Each row has a name. Each question is about the rows just above it.

[171 138 102  67 134 116 144 138 151 128  83  93] -> z40
[143 116 125  79 130 109 159 120  64 142 117 176] -> z268
[114  94  83 101 128 165 184 150 119 155 141 154] -> z820
[120 121 107  96 132 114 184 156  96 140 177 168] -> z510
[ 80 126 159 176 124 104 120 153  88 148  98 159] -> z393
[136 129 114  65 160 109  94 102  87 147 114  93] -> z112
[157 146 164 113 132 156 138 116 142  75  84  83] -> z20
[168 128 115  71 139 100 163 129 118  95  88  97] -> z874
[105 140 152 175 100 156 136 157 188 107 114 151] -> z512
[ 85 130 161 140 107 146  75 101 150 135 181 121] -> z118
[174  98  96  88 129 106 164 111  90 152 118  99] -> z447
[155 122 135  84 136 145 156  94  84 112 188 131] -> z123
Move every entry of [135] by +1 step of 1. => [136]
Shift each entry of [146  75 101 150] by -1 times 1: => [145  74 100 149]
[136] with -1 step of 1 on every entry: => [135]

[107 161  63  95] -> z874
[106 158  67  77] -> z268
[167 175  64 117] -> z123
[109  62 174  84] -> z40
Shift each entry of [106 158] by -1 times 1: => [105 157]
[167 175] with -1 step of 1 on every entry: => [166 174]
Move every entry of [167 175  64] by +1 step of 1. => [168 176  65]
[158] with +1 step of 1 on every entry: => [159]
[109  62 174] with +1 step of 1 on every entry: => [110  63 175]

[ 93 142 176  77 104  85] = z447
[192  81 186 136 199  76] = z123
[ 87  70 153  91 172 108] = z820
Move every entry of [ 70 153] by -1 step of 1. => [ 69 152]
[87 70] with -1 step of 1 on every entry: => [86 69]
[136] with +1 step of 1 on every entry: => [137]
Move every entry of [176  77 104] by -1 step of 1. => [175  76 103]
Move every entry of [199] by -1 step of 1. => [198]

[105 131 172  91 168 139 109 140 190 115 140 123 136  91 149 136 124 169
 150 153 124  87 109 145 126 126 154 112 124] -> z123
[137 103 178 114 129 101 124 117 149 101 129 111 131 132 108 131 127 149
 124 100 130 151 144 115 150 117 138 144 137] -> z118
[138 121  67  79 104  71 111 125 106 116 159 105 128 112  93 121 118 136
 149 129 128 117 154 123 123 127  98 110 126] -> z874
[108 133 143 121 124 149 115 146 120 124 149 148 135 119 125 129 130  95
 143 125 124 138 101 140 135 127 150 145 130] -> z20
[160  97 151  86 124 125 100 137 155 110 129 146 121 117 152 133 139 112
  90 125 126 143 130 123 128 114 136 155 123] -> z820
[105 131 110  91 168 139 109 140 190 115 140 143 136  91 149 136 124 169
 150 153 124  87 109 145 126 126 154 112 124] -> z268
[160 129  82 149 130 146 127 133 183 103 140 117 120 122 123 129 150 156
 117 149 124 160 146 122 105 148 116 117 139] -> z112
[ 68 127  95 145 120 142 140 142 150 181 125 120 136 140 134 140 126 130
 105 102 117 195  96 139 107 148 128 140 116] -> z447
Move every entry of [125 124] by +1 step of 1. => [126 125]
[130 123] with -1 step of 1 on every entry: => [129 122]
Shift each entry of [101] by -1 times 1: => [100]
Move every entry of [105 131 172  91] by +1 step of 1. => [106 132 173  92]
[140] with +1 step of 1 on every entry: => [141]
Move every entry of [143 136] by +1 step of 1. => [144 137]

[186  94 120 124 122 127 132 158 132 120 110 123 139 134 120 125 124 118
 134 121] : z123
[133 124 124  92 124 124 127 120 144 127 134 128 150 124 123 101 133 123
 121 126] : z112
[152 123 127 131 127 123 128 128 117 130 122 129 123 128 127 143 127 128
 129 129] : z393
Move every entry of [120] by +1 step of 1. => [121]
[122 127] with -1 step of 1 on every entry: => [121 126]
Move every entry of [143 127 128 129] by +1 step of 1. => [144 128 129 130]
Move every entry of [127 128] by -1 step of 1. => [126 127]
Move every entry of [128] by +1 step of 1. => [129]
Shift each entry of [130] by -1 times 1: => [129]

[121 178 169 150 174 145 144 134 144 204] -> z40
[128 130 140 136 135 132 132 137 130 137] -> z393
[125 132 123 130 137 129 131 125 125 141] -> z820
Move every entry of [137 130] by +1 step of 1. => [138 131]
Move every entry of [132 132 137 130] by -1 step of 1. => [131 131 136 129]
Move every entry of [150 174 145] by +1 step of 1. => [151 175 146]
Shift each entry of [144 134] by +1 times 1: => [145 135]
Move every entry of [174 145 144] by +1 step of 1. => [175 146 145]
Shift each entry of [123 130 137] by -1 times 1: => [122 129 136]
[137] with +1 step of 1 on every entry: => [138]

[110 173 122 162  70 152 143 137 186 141 132 150 186 137 123 133 143  91
 131 168 173] = z510
[142 171 102 152 113 123 130 123 125 119 122 119 124 152 114  99 145 148
 154 148  92] = z512
[110 173 122 162  70 152 143 137 186 141 132 149 186 137 123 132 143  91
 131 168 173] = z820
[128 128 128 128 128 128 128 128 128 128 128 129 129 136 126 124 133 138
 128 136 116] = z123
[142 171 102 152 113 123 130 123 125 119 126 119 124 152 114  99 145 148
 154 148  92] = z40
[128 128 128 128 128 128 128 128 128 128 128 128 128 128 128 128 128 128
 128 128 128] = z118
[143 128 113 134 125 133 136 143 125 127 127 120 118 117 126 124 123 113
 139 113 139] = z393
[154 128 102 137 122 136 142 155 123 127 126 113 110 110 124 121 119 102
 147 101 148] = z447
[128 128 128 128 128 128 128 128 128 128 128 129 129 136 128 128 128 128
 128 128 128] = z874
[125 134 129 129 128 125 125 121 127 126 127 129 130 136 127 125 132 138
 128 136 116] = z112
Move every entry of [128 128 128] by +1 step of 1. => [129 129 129]
Shift each entry of [ 91 131] by -1 times 1: => [ 90 130]

[119 140 119 116]  z512
[135 186 127 112]  z20
[113 123 137  97]  z268
[127  55 119 135]  z510
[101 101 131 187]  z874
[113 122 128 127]  z447
Shift each entry of [127  55 119] by -1 times 1: => [126  54 118]
Shift each entry of [101 131] by +1 times 1: => [102 132]
Move every entry of [113 123 137] by +1 step of 1. => [114 124 138]
Move every entry of [123] by +1 step of 1. => [124]
[101 101] with -1 step of 1 on every entry: => [100 100]

[153 123 177 168] : z874
[153 129 191 153] : z20
[154 140 191 141] : z123
Shift each entry of [191] by +1 times 1: => [192]
Move every entry of [154] by -1 step of 1. => [153]
Shift each entry of [123] by +1 times 1: => [124]
Move every entry of [153 129 191] by +1 step of 1. => [154 130 192]
Move every entry of [129] by -1 step of 1. => [128]
[154 140] with +1 step of 1 on every entry: => [155 141]
Move every entry of [153 123 177] by -1 step of 1. => [152 122 176]

[150 145 124 153] : z20
[138 136 128 133] : z874
[189 141 108 140] : z40
[154 138 107 143] : z510
[119 132 109 151] : z393
[149 136 132 116] : z268
[119] with -1 step of 1 on every entry: => [118]
Move every entry of [119 132] by +1 step of 1. => [120 133]
Move every entry of [150] by -1 step of 1. => [149]
Shift each entry of [119 132 109] by -1 times 1: => [118 131 108]
Move every entry of [154 138 107] by +1 step of 1. => [155 139 108]
[138] with +1 step of 1 on every entry: => [139]
[149 136] with +1 step of 1 on every entry: => [150 137]

[105 125 126 129 137 102 126 110 126 103 128 123 143 123 123 131 125 127] = z393
[192 124 125 128 120 109 126 112 127 144 131 122 149 136 122 132 125 132] = z447
[149 132 132 126 118 127 130 139 130 127 127 134 123 129 134 126 131 127] = z40
[ 88 131 130 128 120 122 130 132 130 104 124 131 122 126 132 125 131 124] = z874
[162 128 128 124 137 135 127 139 127 170 129 129 115 125 128 125 128 128] = z20
[132 126] with +1 step of 1 on every entry: => [133 127]
[102 126] with -1 step of 1 on every entry: => [101 125]
Move every entry of [126 118 127 130] by -1 step of 1. => [125 117 126 129]
Shift each entry of [126 132 125 131] by -1 times 1: => [125 131 124 130]
Move every entry of [132] by -1 step of 1. => [131]

[124  60 141 111] = z40
[136 119 141 111] = z874
[124  60 170 152] = z112
Shift each entry of [60] by +1 times 1: => [61]
Shift each entry of [124  60] by +1 times 1: => [125  61]
Move every entry of [119 141] by -1 step of 1. => [118 140]
Move every entry of [124  60] by +1 step of 1. => [125  61]
[ 60 141] with -1 step of 1 on every entry: => [ 59 140]

[132 145 132 130 132 115 141 131 138 132 127 130 133 133 132 135 132 131
 129] : z112
[131 115 129 128 125 116 114 130 128 129 130 124 129 133 126 130 130 129
 128] : z123
[132 145 132 130 132 115 141 131 138 132 127 130 133 133 132 135 132 131
 139] : z118
[126 152 130 132 129 134 140 126 135 128 157 128 131 108 128 128 126 128
 125] : z20
[132 122 130 132 125 128 138 130 119 128 131 131 133 122 130 131 132 130
 130] : z874
[131  68 132 133 132 130 131 129 131 129  72 125 133 129 124 133 129 131
 125] : z510
[129 115 129 128 125 116 114 129 128 129 130 124 129 133 126 130 130 129
 128] : z447
[134 118 136 132 130 125 138 132 144 130 135 121 137 154 123 135 129 133
 124] : z820
Shift each entry of [144 130 135 121] by +1 times 1: => [145 131 136 122]
Shift each entry of [131 132] by -1 times 1: => [130 131]
[145 132] with +1 step of 1 on every entry: => [146 133]
Move every entry of [137 154 123] by -1 step of 1. => [136 153 122]
[132 115] with -1 step of 1 on every entry: => [131 114]
Shift each entry of [135] by +1 times 1: => [136]

